m =
[[141 111 126 118 112]
 [140 111 129 119 114]
 [109 139 131 130 146]
 [105 131 129 127 147]
 [107 140 128 129 148]
 [140 110 128 118 115]
 [106 137 133 130 146]
 [110 138 129 130 147]
 [105 134 130 128 148]
 [140 108 127 118 113]
 [103 132 128 127 148]]
Rows and columns are numbered from 0.
The entry at row 0, column 1: 111
The bottom-left entry is 103
The entry at row 2, column 0 is 109
The entry at row 0, column 2: 126
The entry just right of the centre entry: 118
The entry just left of 112 -> 118
Find the top entry of the column that holds the smallest entry.
141
Find the top-right entry.
112
Find the entry just left of 137.
106
Find the bottom-right entry.
148
The entry directly below 141 -> 140
The entry in row 1 and column 2 -> 129
The entry directly above the smallest entry is 140
Find the entry just right of 108.
127
The entry directly above 113 is 148
The entry just right of 133 -> 130

Questions about the grid below.
1) Give the first entry on the main diagonal.
2) Give the top-right entry.
3) Give the smallest entry in the first column.
4) Give the entry directly above 100.
5) Give the entry directly below the smallest entry.
6) Give the largest entry in the first column.
7) Give the 2nd entry on the main diagonal.
8) Give the entry directly above the centre entry.
[[126 123 134 120 125 126 133 141 132 119 128 128 117 114 128]
 [130 118 124 126 152 119 143 131 137 121 125 139 130 123 114]
 [105 132 137 132 122 128 130 123 131 122 129 124 119 120 100]
 [157 118 139 122 152 141 136 125 136 119 114 133 129 125 117]
 [132 114 138 125 126 126 126 126 131 128 128 133 126 123 131]
 [128 131 135 121 140 112 135 130 135 119 112 144 130 120 115]
 [137 118 138 119 120 134 133 127 135 128 131 125 124 126 149]]
1) 126
2) 128
3) 105
4) 114
5) 117
6) 157
7) 118
8) 123

array([104, 126, 133, 138, 127, 132])
The 1st entry from the right is 132
The fifth-last entry is 126
The fourth entry -> 138

Read these off the table that follows. Counting starts at 0.
1) The bottom entry of the column that holds the smallest entry?
2) The entry at row 0, column 2?
3) The bottom-right entry?
4) The entry in row 0 and column 0?
5) The entry in the top-right corner?
6) The entry in row 1 and column 1?
7) The entry just right of the smallest entry?
8) The maximum?
[[133 131 115 127 124 116 147 126 125]
 [133 129 133 156 121 118 125 135 128]
 [133 129 125 141 123 118 134 131 127]
 [135 124 117 132 131 122 133 132 128]
 [135 123 119 134 131 121 131 135 128]
 [118 133 151 129 122 139 116 122 129]]
1) 151
2) 115
3) 129
4) 133
5) 125
6) 129
7) 127
8) 156

[[122, 124, 125, 131, 122, 132, 117, 136, 128, 125, 123, 131, 127, 137], [129, 124, 125, 131, 114, 138, 145, 133, 130, 128, 132, 120, 154, 141], [126, 127, 120, 127, 120, 129, 139, 136, 113, 107, 131, 133, 125, 137], [122, 137, 130, 127, 119, 127, 118, 143, 143, 128, 134, 139, 145, 153], [122, 122, 122, 129, 122, 132, 117, 135, 125, 124, 124, 133, 128, 139], [131, 124, 123, 126, 110, 135, 147, 127, 127, 128, 135, 123, 150, 137], [129, 126, 124, 126, 111, 136, 145, 127, 129, 127, 138, 123, 150, 138], [121, 139, 129, 127, 116, 127, 118, 142, 143, 126, 136, 141, 144, 150]]
The maximum -> 154
The 1st entry in reading order is 122
The entry just right of 144: 150
The entry just left of the smallest entry -> 113
The entry just right of the smallest entry?
Answer: 131
The third smallest entry is 111
The 2nd largest entry?
Answer: 153
The entry just right of 116?
Answer: 127
The entry just right of the largest entry?
Answer: 141

W =
[[124 138 119 126 126 127 120 135 132 124 130 123 121]
 [126 124 128 129 123 119 134 134 137 114 130 125 139]
 [127 136 138 125 123 119 126 129 127 130 127 127 137]
 [129 133 121 134 127 132 120 125 124 114  99 122 137]
 [129 128 130 130 112 120 124 130 132 131 123 120 142]
 [130 127 125 127 124 127 133 132 137 118 122 117 132]
 [127 130 139 129 132 119 126 127 127 127 132 129 120]
 [125 130 126 126 128 125 117 128 132 126 121 132 131]
 [128 130 143 116 123 128 130 134 137 134 141 109 128]
 [124 128 119 138 124 128 129 126 130 132 130 110 130]
 [115 131 118 125 133 137 135 121 121 117 137 128 117]
 [125 139 131 127 133 144 124 133 139 123 126 132 128]
 [138 127 129 135 126 121 122 129 123 122 130 128 123]
 [122 128 132 119 135 138 143 127 121 125 128 121 132]
 [119 131 122 140 119 134 129 125 126 141 133 121 126]]
Counting starts at 0.
The entry in row 0 and column 0: 124
Report the entry at row 2, column 0.
127
Report the entry directly above the smallest entry.
127
Report the entry at row 0, column 1.
138
The top-right entry: 121
Report the top entry of the column that holds the largest entry.
127
The centre entry -> 117
The bottom-left entry: 119
Report the entry directly below the smallest entry.
123
Report the entry just left of the largest entry.
133
The bottom entry of the column that holds the largest entry -> 134
The entry in the bottom-right corner -> 126
The entry in row 2 and column 2 -> 138
The entry at row 0, column 2 -> 119
Report the entry directly above the largest entry.
137
Report the entry directly above the centre entry.
126
Report the entry just left of the centre entry.
125
Report the entry in row 1 and column 2.
128
The bottom entry of the column that holds the smallest entry is 133

[[130 126 128 129 122 130 128 131 126 130 133 127]
 [128 127 133 126 120 130 136 128 123 127 123 123]
 [119 126 147 121 123 134 109 126 123 149 142 103]
 [130 115 123 130 127 130 135 119 132 116 139 131]]
Which number is the last entry, reading row by row? 131
Which number is the fourth-last entry, reading row by row? 132
Which number is the entry just left of 134? 123
The largest entry in the first row is 133
The first entry in the row that holds the largest entry -> 119
The entry in the bottom-left corner is 130
Which number is the entry just right of 129? 122
The top-left entry: 130
Which number is the entry just left of 121? 147
The fourth entry in reading order: 129
The entry directly above 142: 123
Which number is the entry in the top-right corner? 127
The third entry from the end, reading row by row: 116
Which number is the entry directly above 135? 109
The entry just left of 103 -> 142
The 5th-last entry, reading row by row is 119
